In the data rows, zero lies at 4.5, halfway between 4 and 5.
Here are some points, one per row:
[7 6 4 5 3 3 6 4 3 5 5 3 4 4 3 3 8 6 6 5 6 3 2 4 3 7 0 5 2 6 4 4 7 5 6 9 4 2 4 6 2 4 1 3 6 2 2 1]
[4 4 4 3 5 5 6 6 5 9 4 8 5 4 3 5 6 3 4 2 4 1 4 4 5 5 6 3 8 4 4 5 4 3 2 7 5 6 5 5 4 4 5 3 5 2 2 2]
[5 2 2 4 4 6 5 4 5 4 4 5 4 6 6 5 3 7 3 5 5 5 4 3 2 6 3 6 2 5 4 5 6 3 4 7 3 7 4 4 4 5 3 6 2 2 4 5]
[2 4 3 3 3 3 3 5 6 2 4 1 3 4 4 5 6 8 4 5 4 1 8 5 5 6 5 7 6 3 2 6 4 5 6 3 2 3 4 9 0 3 3 5 7 5 2 6]
[3 5 5 4 7 7 6 3 4 5 4 2 5 4 2 2 6 6 3 3 4 6 4 4 4 5 5 3 0 4 5 3 3 3 6 4 5 2 5 2 5 5 4 2 3 5 3 6]
[1 5 2 4 2 5 4 5 1 3 4 5 4 5 4 5 7 3 3 6 5 1 6 3 4 4 1 3 6 4 5 6 4 4 5 7 6 4 4 7 3 5 4 4 8 7 4 7]
[5 6 9 5 3 6 5 5 6 5 2 2 3 5 7 7 6 6 4 4 2 5 2 6 3 4 3 4 3 3 2 7 6 6 3 6 4 3 4 5 5 5 1 4 5 6 5 4]
[4 2 6 5 4 4 6 5 5 3 3 6 4 8 3 2 3 2 6 6 5 7 7 5 3 3 5 6 5 6 7 3 4 4 4 6 3 3 5 5 6 5 7 5 8 6 1 5]
[5 4 4 4 5 4 5 3 5 5 5 3 3 7 5 5 8 7 8 3 7 4 6 6 8 6 2 6 4 5 5 6 4 6 5 5 1 6 6 6 3 6 2 4 3 5 6 3]
[6 4 9 5 6 6 0 7 2 6 9 6 5 6 5 0 7 3 2 2 2 4 2 9 5 7 4 5 3 5 7 3 6 4 4 3 7 4 8 4 4 5 3 6 4 4 4 5]
[4 2 5 4 1 6 4 3 3 7 6 5 4 4 3 4 3 2 6 3 1 5 5 5 3 4 4 1 0 6 3 5 5 6 7 2 6 3 4 8 5 4 4 5 4 4 8 0]
[5 3 4 6 6 4 7 6 7 2 4 6 4 7 2 7 5 3 7 3 4 6 5 5 4 6 4 0 0 5 6 4 5 4 5 8 5 5 7 4 6 6 6 4 2 4 5 5]
[6 6 9 4 2 5 3 4 5 4 7 5 6 6 2 2 5 2 0 2 5 4 1 2 9 8 5 4 2 5 6 1 5 3 4 1 5 5 6 1 6 4 2 5 4 5 4 8]
[6 5 3 2 4 3 5 4 4 7 5 7 5 7 6 6 3 3 8 6 4 8 2 7 1 6 7 4 4 6 3 4 4 2 5 4 4 7 3 5 5 4 4 2 4 4 5 7]
[4 6 7 3 4 4 5 5 3 3 4 4 5 4 6 8 3 5 3 6 5 6 6 8 4 4 6 3 9 5 7 3 6 4 2 4 1 1 3 5 6 4 8 5 4 4 4 6]
[5 4 2 5 3 5 5 6 5 4 5 4 5 4 4 5 6 2 6 4 3 3 2 3 8 6 3 5 5 6 3 1 6 4 6 5 1 3 3 4 8 7 9 4 5 6 6 9]
[6 3 5 3 7 2 4 6 5 6 7 7 6 3 7 7 1 8 6 3 3 5 4 4 4 0 6 4 3 2 2 4 3 4 5 2 5 4 4 1 6 6 4 4 5 5 2 5]
[3 5 4 4 9 4 3 5 3 3 4 6 3 5 9 3 2 4 5 3 7 5 8 5 4 4 7 3 5 4 6 4 6 5 3 3 8 4 2 5 7 4 3 3 6 5 3 4]
[4 5 3 6 2 5 6 7 5 0 1 8 3 5 4 0 5 3 3 5 5 7 2 3 5 3 3 3 6 5 2 6 5 5 4 5 4 3 6 7 4 5 5 4 2 5 5 5]
[4 4 2 4 5 3 4 6 6 6 5 6 5 5 5 5 6 6 6 8 3 3 4 0 4 4 6 4 6 5 5 5 3 7 4 2 3 4 6 3 5 4 2 3 5 4 5 2]
[3 5 4 4 3 5 2 2 4 7 4 3 6 5 5 1 7 4 4 2 1 3 4 0 6 7 4 6 0 6 7 3 5 3 0 6 4 5 7 9 4 6 0 7 5 6 8 3]
[3 5 4 6 3 4 4 4 7 5 9 5 3 5 5 4 4 5 3 3 4 5 5 3 3 4 7 4 5 3 3 3 5 2 6 5 6 4 6 4 6 5 4 2 6 2 9 2]
[4 4 6 4 8 5 6 4 4 4 4 4 5 5 3 7 4 5 3 4 6 8 3 9 8 4 2 4 0 5 4 4 3 4 5 4 6 6 7 2 3 2 4 3 6 2 7 4]
[1 5 3 6 5 5 3 4 5 1 5 4 4 6 1 3 1 4 7 3 4 5 3 4 4 6 2 5 3 6 4 6 7 6 3 7 2 5 4 6 5 5 8 3 5 2 4 5]
[5 3 4 5 6 3 5 3 3 5 5 7 2 4 0 9 6 5 2 4 6 6 2 5 3 4 5 6 4 5 3 4 5 5 5 4 2 5 6 0 6 5 3 5 4 7 5 4]
[9 4 6 3 6 5 1 3 4 4 3 3 5 4 3 5 5 4 6 6 4 7 2 4 5 6 4 0 6 1 4 3 4 4 3 7 4 4 5 1 7 4 7 3 4 4 6 6]
[6 4 7 7 6 6 5 3 5 4 2 6 6 4 6 8 7 3 4 6 5 6 6 5 5 4 3 4 3 4 1 4 3 4 3 2 6 5 4 0 4 7 6 3 4 1 3 6]
[5 8 2 6 7 5 4 4 5 4 5 2 2 4 6 2 1 4 4 5 4 3 2 6 6 5 5 0 4 5 4 4 3 4 6 2 7 5 4 9 5 5 7 8 5 4 5 0]
[3 4 6 4 4 4 4 5 5 7 5 2 6 5 6 7 8 8 7 5 6 3 4 7 2 0 5 4 6 5 6 6 5 4 4 2 4 6 3 1 6 2 5 7 6 4 4 5]
[5 6 4 4 3 6 5 4 5 5 3 6 6 5 5 7 6 3 4 4 4 8 4 3 5 5 7 5 3 4 6 5 2 5 8 4 2 4 6 3 9 4 7 3 5 2 3 4]
[2 4 2 5 6 3 4 2 7 6 3 6 8 4 7 4 4 4 3 5 4 5 8 6 3 7 3 4 7 4 4 5 5 4 4 3 4 3 4 4 5 3 6 6 4 6 2 5]
[4 3 5 4 3 3 8 4 3 4 3 4 6 2 4 2 6 6 8 6 4 2 4 3 7 4 6 6 7 1 3 5 5 4 5 3 4 5 4 5 5 4 2 5 5 3 5 5]
[5 6 4 6 3 6 7 3 4 5 7 4 3 4 6 4 6 5 4 4 4 6 4 1 7 4 6 3 2 4 5 5 3 5 3 7 2 5 4 3 1 3 5 5 2 5 4 3]
[7 5 5 4 6 4 4 7 2 5 6 1 6 6 3 5 3 3 3 5 6 6 6 1 5 5 4 7 4 7 3 5 6 4 2 2 5 1 4 6 6 2 6 5 4 5 6 6]
[4 3 4 4 3 3 4 3 5 5 6 4 6 4 5 5 4 5 3 5 3 3 6 6 7 3 4 6 3 7 4 7 1 5 5 8 7 6 5 4 5 4 5 4 3 5 4 4]
[6 4 5 6 5 6 5 4 6 4 6 7 6 1 3 5 4 9 2 5 4 6 3 7 4 5 5 4 6 4 6 7 4 5 4 6 6 6 2 4 7 5 2 4 5 5 5 6]
[5 4 6 7 7 5 4 5 3 4 5 2 6 5 3 4 4 2 3 5 6 8 8 7 5 3 7 4 8 2 3 5 4 6 5 6 3 8 2 5 4 5 5 6 5 5 3 8]
[6 6 4 3 6 3 5 4 6 6 5 3 5 3 5 3 3 4 3 5 3 0 6 8 2 1 7 4 4 4 5 5 3 5 5 4 6 5 5 5 5 5 2 6 4 3 6 5]
[3 4 1 6 4 5 4 8 5 4 3 3 7 4 5 5 3 5 6 7 7 5 3 5 6 6 8 5 6 4 3 5 6 6 4 7 6 4 5 8 1 5 4 5 6 5 4 4]
[5 5 4 4 3 7 4 4 5 4 5 3 4 3 4 6 5 4 7 6 5 1 4 3 6 3 5 7 7 6 4 4 3 4 5 4 7 5 7 6 6 1 0 3 4 5 3 4]
[7 5 2 4 5 5 5 4 3 5 4 2 4 2 7 3 0 5 2 5 6 3 8 5 5 4 7 3 5 5 6 4 6 6 5 2 9 8 5 2 5 6 9 1 6 4 3 4]
[5 7 4 6 4 4 5 6 4 4 3 6 4 5 3 4 3 7 5 5 3 1 8 6 5 4 4 7 4 2 4 5 4 4 3 5 1 6 4 3 3 2 2 6 5 6 6 2]
[4 2 3 5 2 4 6 6 3 4 4 0 4 4 5 4 4 5 5 3 5 1 2 2 1 6 4 6 6 4 7 6 2 5 3 4 1 6 4 7 2 4 1 3 3 6 6 0]
[4 5 5 5 5 5 4 3 6 1 4 5 6 5 5 5 5 4 5 4 2 5 1 4 6 4 4 5 4 7 4 6 5 3 7 7 3 5 5 4 4 5 4 2 5 6 5 2]
[4 4 7 3 4 4 5 5 4 5 5 4 3 6 5 5 6 4 6 4 5 1 1 4 4 6 5 9 5 2 6 6 3 6 3 3 8 4 5 4 5 5 6 8 4 6 6 3]
[3 5 7 6 7 5 4 5 5 3 3 7 6 3 6 6 4 5 5 6 6 3 5 3 1 4 7 4 4 4 5 5 6 5 4 5 2 3 5 7 3 3 8 5 4 5 6 7]
[4 5 7 3 4 3 5 7 3 6 2 4 4 5 6 5 5 8 6 5 3 4 8 3 2 4 5 5 9 8 3 3 3 5 6 5 6 7 4 2 4 4 4 6 3 5 6 5]
[2 6 5 2 4 4 3 7 4 6 5 5 3 1 5 3 3 4 2 7 6 4 7 5 6 3 1 5 5 4 7 4 6 5 6 3 5 7 4 5 4 5 6 4 3 6 5 0]
[4 5 3 4 4 5 5 5 7 3 5 6 1 2 5 4 2 0 7 3 6 8 7 3 3 4 3 5 6 5 5 6 4 4 6 4 5 4 3 1 2 5 4 8 7 5 5 6]
[4 5 4 7 6 4 4 4 5 7 4 4 1 7 1 5 4 4 4 6 4 6 4 4 6 2 3 5 8 5 7 4 5 5 4 4 6 3 3 8 3 5 5 5 4 4 2 8]
[8 4 2 4 5 5 5 3 5 2 3 7 6 7 2 7 4 3 3 3 5 7 4 6 4 3 5 6 8 3 6 1 7 4 5 4 7 2 3 3 3 5 7 7 4 5 5 7]
Along one direction, these points spread out more than along any other. Take the direction at right angles to it along which they spread out most. Then take the direction at right angles to both along which they spread out most. Go by this last direction. For each point below, how far along it does it lie, from 0 to 99? 50 is the average, and the first point above lies past it. One standard deviation of the points above along it is 16.
[7 5 2 4 5 5 5 4 3 5 4 2 4 2 7 3 0 5 2 5 6 3 8 5 5 4 7 3 5 5 6 4 6 6 5 2 9 8 5 2 5 6 9 1 6 4 3 4] 30
[3 5 7 6 7 5 4 5 5 3 3 7 6 3 6 6 4 5 5 6 6 3 5 3 1 4 7 4 4 4 5 5 6 5 4 5 2 3 5 7 3 3 8 5 4 5 6 7] 64
[5 8 2 6 7 5 4 4 5 4 5 2 2 4 6 2 1 4 4 5 4 3 2 6 6 5 5 0 4 5 4 4 3 4 6 2 7 5 4 9 5 5 7 8 5 4 5 0] 45
[4 2 3 5 2 4 6 6 3 4 4 0 4 4 5 4 4 5 5 3 5 1 2 2 1 6 4 6 6 4 7 6 2 5 3 4 1 6 4 7 2 4 1 3 3 6 6 0] 49
[5 2 2 4 4 6 5 4 5 4 4 5 4 6 6 5 3 7 3 5 5 5 4 3 2 6 3 6 2 5 4 5 6 3 4 7 3 7 4 4 4 5 3 6 2 2 4 5] 55
[5 4 4 4 5 4 5 3 5 5 5 3 3 7 5 5 8 7 8 3 7 4 6 6 8 6 2 6 4 5 5 6 4 6 5 5 1 6 6 6 3 6 2 4 3 5 6 3] 52
[6 5 3 2 4 3 5 4 4 7 5 7 5 7 6 6 3 3 8 6 4 8 2 7 1 6 7 4 4 6 3 4 4 2 5 4 4 7 3 5 5 4 4 2 4 4 5 7] 48
[4 5 5 5 5 5 4 3 6 1 4 5 6 5 5 5 5 4 5 4 2 5 1 4 6 4 4 5 4 7 4 6 5 3 7 7 3 5 5 4 4 5 4 2 5 6 5 2] 59
[2 4 3 3 3 3 3 5 6 2 4 1 3 4 4 5 6 8 4 5 4 1 8 5 5 6 5 7 6 3 2 6 4 5 6 3 2 3 4 9 0 3 3 5 7 5 2 6] 62
[4 5 3 4 4 5 5 5 7 3 5 6 1 2 5 4 2 0 7 3 6 8 7 3 3 4 3 5 6 5 5 6 4 4 6 4 5 4 3 1 2 5 4 8 7 5 5 6] 63
[5 6 4 4 3 6 5 4 5 5 3 6 6 5 5 7 6 3 4 4 4 8 4 3 5 5 7 5 3 4 6 5 2 5 8 4 2 4 6 3 9 4 7 3 5 2 3 4] 51
[9 4 6 3 6 5 1 3 4 4 3 3 5 4 3 5 5 4 6 6 4 7 2 4 5 6 4 0 6 1 4 3 4 4 3 7 4 4 5 1 7 4 7 3 4 4 6 6] 53
